[[ 86 131 152 167 168 180 188 141  73 143 143 149 134  92 126]
 [125 108 102 174 100 159  97 145 102 147 116 128 136 102 154]
 [ 33 207 120 140  81 125 101 219 193 114  52 154 167 191 163]
 [120 121 125 118 129 119 128 136 129 125 138 140 120 132 129]
 [103 161 107 100  82  92  85 167 187 113  96 137 138 177 146]]	120

[[ 76 136 155 215 141 135 191  61 190]
 [139  86 151 168  79 143  74 145  57]
 [ 95 170 156 213 102 153  72  59  63]
 [204 166  57 125 147  75 174 151 152]
 [143 116 116 111 129 188 189 179  90]
 [ 44  79  77 209 103  87 154 182  80]]	143

[[201  91 151 234  66  83 121 150]
 [ 47  72  47  89  97 183  99 131]
 [202  91 150 235  66  83 121 152]
 [ 59  47  36 125  70 155  90 139]
 [ 61  47  38 126  70 156  90 139]
 [ 96 201 173  60 190 173 156  88]]	61

[[175  88  28 118 153  92  90 127 122 175 111 169]
 [109 143 112 190 100 110 156 135 181  73 176 205]
 [143 211  71 173 202 134 158 131  61 127 141  87]
 [160  88  42 119 190 113  82 131  79 159  68 128]
 [177  91 133 123  99 110 141 138 175 142 116 190]
 [116 171 188 198 122 142 194 155 176  69 105 160]
 [117 182 127 111 172 145 116 116  78 127 169  56]
 [152  77 136 108 117 130 177 108 199 204  84 173]
 [178 123 176 105 137  94 114  41  76  96  98 189]
 [189 113 189 162 137 131 194  72  90 168  53  91]]	178

[[129 118 127 133 132 123]
 [129 118 127 135 132 123]
 [172  79 144 139 169  79]
 [151  66 130 128 138 156]
 [134 118 130 137 138 123]
 [151  66 130 128 138 145]
 [156  92 137 141 159 101]
 [151  39 127 132 143 156]
 [151  52 130 132 143 156]]	151

[[120 116 117 154 108  70 160 102 110 136 137 121]
 [135 120 175 153 127 160 156 131 160 119 104 110]
 [104 149 121 119 162 136 123 138 110 136 125 127]
 [ 99 123 114 169  97 111 163 105 159  96  73  74]
 [ 81 192 136 176  83 111 101 132 192  71  73  60]
 [ 49 219  90 129 104 102  86 147 184  64  36  48]
 [157  99 151 114 107 151 129 160 122 135 123 134]
 [145 104  78  39  79  93 111 165  98 166 148 148]
 [126 129  97  79 106 107 105 157 108 153 139 151]
 [174 101 162  90 125 172 104 151 113 134 135 147]
 [129 120 100  96 150 100 139 120 105 163 152 141]
 [114 118 117 193 119  84 132 145 165 112 105 104]]	129
---
 53  195  109  219 => 195
 81  121  212   58  169   82 => 121
149  178  114  167   69   31  110 => 178
117  133   76  164   36   94 => 133
134  232  149  105   50  197 => 232
218   69   79  101 => 69
---
array([[102, 186, 215, 170, 123, 172],
       [172,  40, 153, 183, 123, 174]]) | 170

array([196,  88,  68, 172, 174, 224]) | 172

array([[119,  57, 172, 161, 160,  70],
       [ 60, 140,  32,  77, 226,  92],
       [138, 111, 118,  89,  88,  33]]) | 161

array([[159, 128, 151,  91, 108, 142],
       [ 77, 117, 127, 144,  94, 126],
       [ 88, 123, 166, 129, 217,  82]]) | 91

array([[ 33, 140,  52, 169, 178,  85],
       [172, 103,  69,  83, 223, 127]]) | 169

array([[137, 112,  20,  94, 163, 161],
       [144, 130,  80, 138, 136,  81],
       [141, 113, 102,  82, 162, 181]]) | 94

array([[ 59, 134, 160, 132, 166,  44],
       [ 66,  34,  35, 107, 239,  41]]) | 132

array([[123, 148, 122, 147, 117, 152],
       [150, 123, 123, 183, 106, 153],
       [138, 146, 116, 212, 108, 165]]) | 147

array([[225,  89, 187, 168, 116,  86],
       [127, 133, 126, 150, 135, 142]]) | 168
---
Q:
124; 213; 114; 218; 108; 140; 171
107; 142; 146; 214; 96; 144; 160
117; 173; 133; 94; 60; 153; 129
A: 213

Q:
55; 155; 43; 68; 170; 145
54; 160; 41; 64; 170; 139
57; 144; 52; 74; 161; 133
A: 155

Q:
191; 137; 104; 231; 62
149; 88; 141; 67; 137
105; 234; 25; 79; 149
A: 137

Q:
124; 74; 31; 210; 101
129; 167; 135; 33; 102
134; 158; 212; 72; 183
A: 74

Q:
113; 181; 123; 119; 96; 121; 83
130; 111; 112; 118; 165; 110; 103
142; 128; 110; 171; 157; 139; 20
A: 181

Q:
74; 77; 120; 72; 125
175; 135; 179; 195; 108
130; 59; 216; 150; 93
A: 77

Q:
114; 154; 220; 97
25; 154; 231; 151
114; 45; 60; 139
A: 154
---
[[217 118 206 128 114]
 [144 155 148 130  80]] ==> 155

[ 54 162 117  72  84  46] ==> 117

[ 82 229  67 120] ==> 82

[ 76 114  30  46] ==> 76

[[124  94  86 154 190 193]
 [119 145 114  28 108  70]] ==> 114

[[114  80 179 145 155 168]
 [ 96 128 119 130  58  43]
 [123  88 156 138  71  61]] ==> 156
---
[[152 122  92 166  91 132 212]
 [107 105 119  80 138 150 143]
 [126  90 188 102 157 148  97]] ==> 80

[ 62 146  39 175 134 192 119] ==> 175

[[174 107  91 124 145 100 158]
 [210  86  44 120 145  81 187]
 [103 139 154 132 128 148 115]] ==> 120

[[200 159 188 191  70 230 160]
 [ 43  90  71  73 195  39 102]
 [232 149 140  61  84  28 160]] ==> 73

[129 225  37 218 107] ==> 37

[ 37 152 238  91  80 170  52] ==> 91

[153 103 151 232 141] ==> 151
---
22; 141; 72; 121; 127
48; 119; 68; 189; 161
125; 113; 189; 137; 56
→ 56

172; 68; 35; 37
29; 105; 19; 119
230; 142; 43; 60
→ 60

224; 187; 186; 125; 184; 197; 72
184; 123; 106; 215; 98; 192; 144
205; 182; 187; 103; 188; 174; 72
→ 72

54; 43; 117; 85
198; 204; 154; 179
219; 234; 172; 203
→ 203

165; 117; 122; 138; 128; 188; 176
60; 134; 129; 126; 140; 40; 30
179; 114; 124; 121; 122; 196; 198
→ 198

133; 223; 224; 183; 194; 223
116; 147; 144; 119; 117; 146
95; 176; 174; 86; 104; 175
→ 175

86; 181; 180; 68; 165
145; 106; 107; 153; 112
196; 41; 44; 227; 67
→ 67

142; 75; 210; 89; 112; 194
128; 150; 127; 140; 121; 108
126; 111; 56; 128; 165; 126
→ 126
---
Q: [[157, 141, 138, 110, 126, 136, 158], [186, 182, 104, 45, 123, 57, 102], [128, 149, 145, 108, 155, 149, 110]]
A: 45, 186
Q: [172, 45, 72, 177, 28, 59, 120]
A: 177, 177
Q: [167, 43, 79, 180, 18]
A: 79, 180
Q: [[108, 192, 191, 147, 81, 84, 140], [111, 132, 135, 134, 89, 155, 110], [98, 148, 154, 136, 32, 204, 81]]
A: 134, 204
Q: [92, 30, 124, 143, 225]
A: 124, 225
Q: [105, 126, 138, 100, 139, 77, 34]
A: 100, 139
Q: [174, 55, 112, 207, 24]
A: 112, 207
Q: [99, 131, 176, 107, 111, 235, 114]
A: 107, 235
---
[[113 118 147 190]
 [ 82 196  59 223]
 [128 225  30 198]] >> 196

[[203 100 220 202 234]
 [174 102 167 179 191]
 [148 148 206 129 162]] >> 102

[[193 115  70 117 164]
 [ 77 186 180 112 162]
 [ 39 120 192 157 109]] >> 186

[[120 111 129 161 103 107]
 [ 43  34 176 235  38  22]
 [ 81  84 149 175  29 100]] >> 34

[[154 146 157 103  98 111 148]
 [175 164 188  71  68  72 175]
 [ 51  76  43 200 217 176  68]] >> 164

[[ 99  93 116 104 125 113 161]
 [ 79 103  61 216 129 106  75]
 [ 73 100  96 137 107  57  94]] >> 103

[[116 131 149 143 149 129]
 [ 49 209 146 165  50 123]
 [140 155 109 129 130 126]] >> 209
---
[[ 78 157  21 202 162 105]
 [166 189 220  73 142  88]
 [107 138 109  95 137 112]] ⇒ 162

[[204  78  85  75  79]
 [214  59  61  71  66]
 [211  67  60  52  63]] ⇒ 75

[[149 121  58 138 201]
 [ 55  84  29  89  71]
 [ 74 134  61 147 139]] ⇒ 138

[[203  78  71  73  30]
 [134  18 201 114 147]
 [226 114  66  94  89]] ⇒ 73

[[ 96  39 110 190 193 223]
 [134  47  29 147  94 161]
 [179  67  73 224 195 163]] ⇒ 193

[[ 55 113  85 148  29]
 [ 87 130  85 137  69]
 [150 127 160 137 134]] ⇒ 148

[[158  93 115 115 124  86 136]
 [ 57  85  47  43  49  86 196]
 [202 163 204 209 202 163 120]] ⇒ 86

[[129 141 183 214 225 226]
 [130 145 194 217 227 222]
 [128 126 141 199 219 224]] ⇒ 225

[[185 125  77 148 193  48 176]
 [206 126  75 144 183  63 160]
 [234  82 103 152 204  60 124]] ⇒ 48
---
100; 84; 97; 90; 94; 213
123; 147; 223; 182; 204; 143
Out: 100, 143

186; 79; 184; 76; 179; 109
184; 111; 175; 51; 145; 105
189; 167; 98; 171; 107; 44
Out: 186, 44

192; 218; 238; 138; 150; 72; 201 Out: 192, 201

201; 83; 96; 92
208; 112; 135; 112
57; 226; 219; 225
Out: 201, 225

113; 140; 125; 124; 106
176; 90; 124; 138; 209
174; 90; 121; 136; 210
Out: 113, 210

109; 163; 152; 90; 121; 156; 221 Out: 109, 221

161; 122; 133; 123; 117; 49 Out: 161, 49

141; 193; 210; 208; 156; 66; 94
145; 197; 209; 211; 164; 72; 93
124; 204; 220; 216; 147; 65; 90
Out: 141, 90

151; 189; 165; 205; 42
137; 113; 113; 128; 99
142; 127; 119; 158; 84
Out: 151, 84
---
[[123 127 141 135 133 139]
 [133 135 124  79 139  90]
 [153 121 212 113 126 109]] --> 109

[[203  36 122  98 183 155]
 [187  91 107 108 153 150]] --> 150

[165  47 129 122 143 135 125] --> 125

[209  55 107 102 144 190 194] --> 194

[113 101  46 173  97  64 105] --> 105

[[ 86  60  98  83 118 175]
 [ 99 146 100 128 143 199]
 [102 122 152 100 212 167]] --> 167

[[102 131 162 127]
 [104 133 110 216]] --> 216

[ 51  34 228 114 125  75  86] --> 86

[161 103 192  93  29  97 138] --> 138

[ 19 174 177 187  88] --> 88
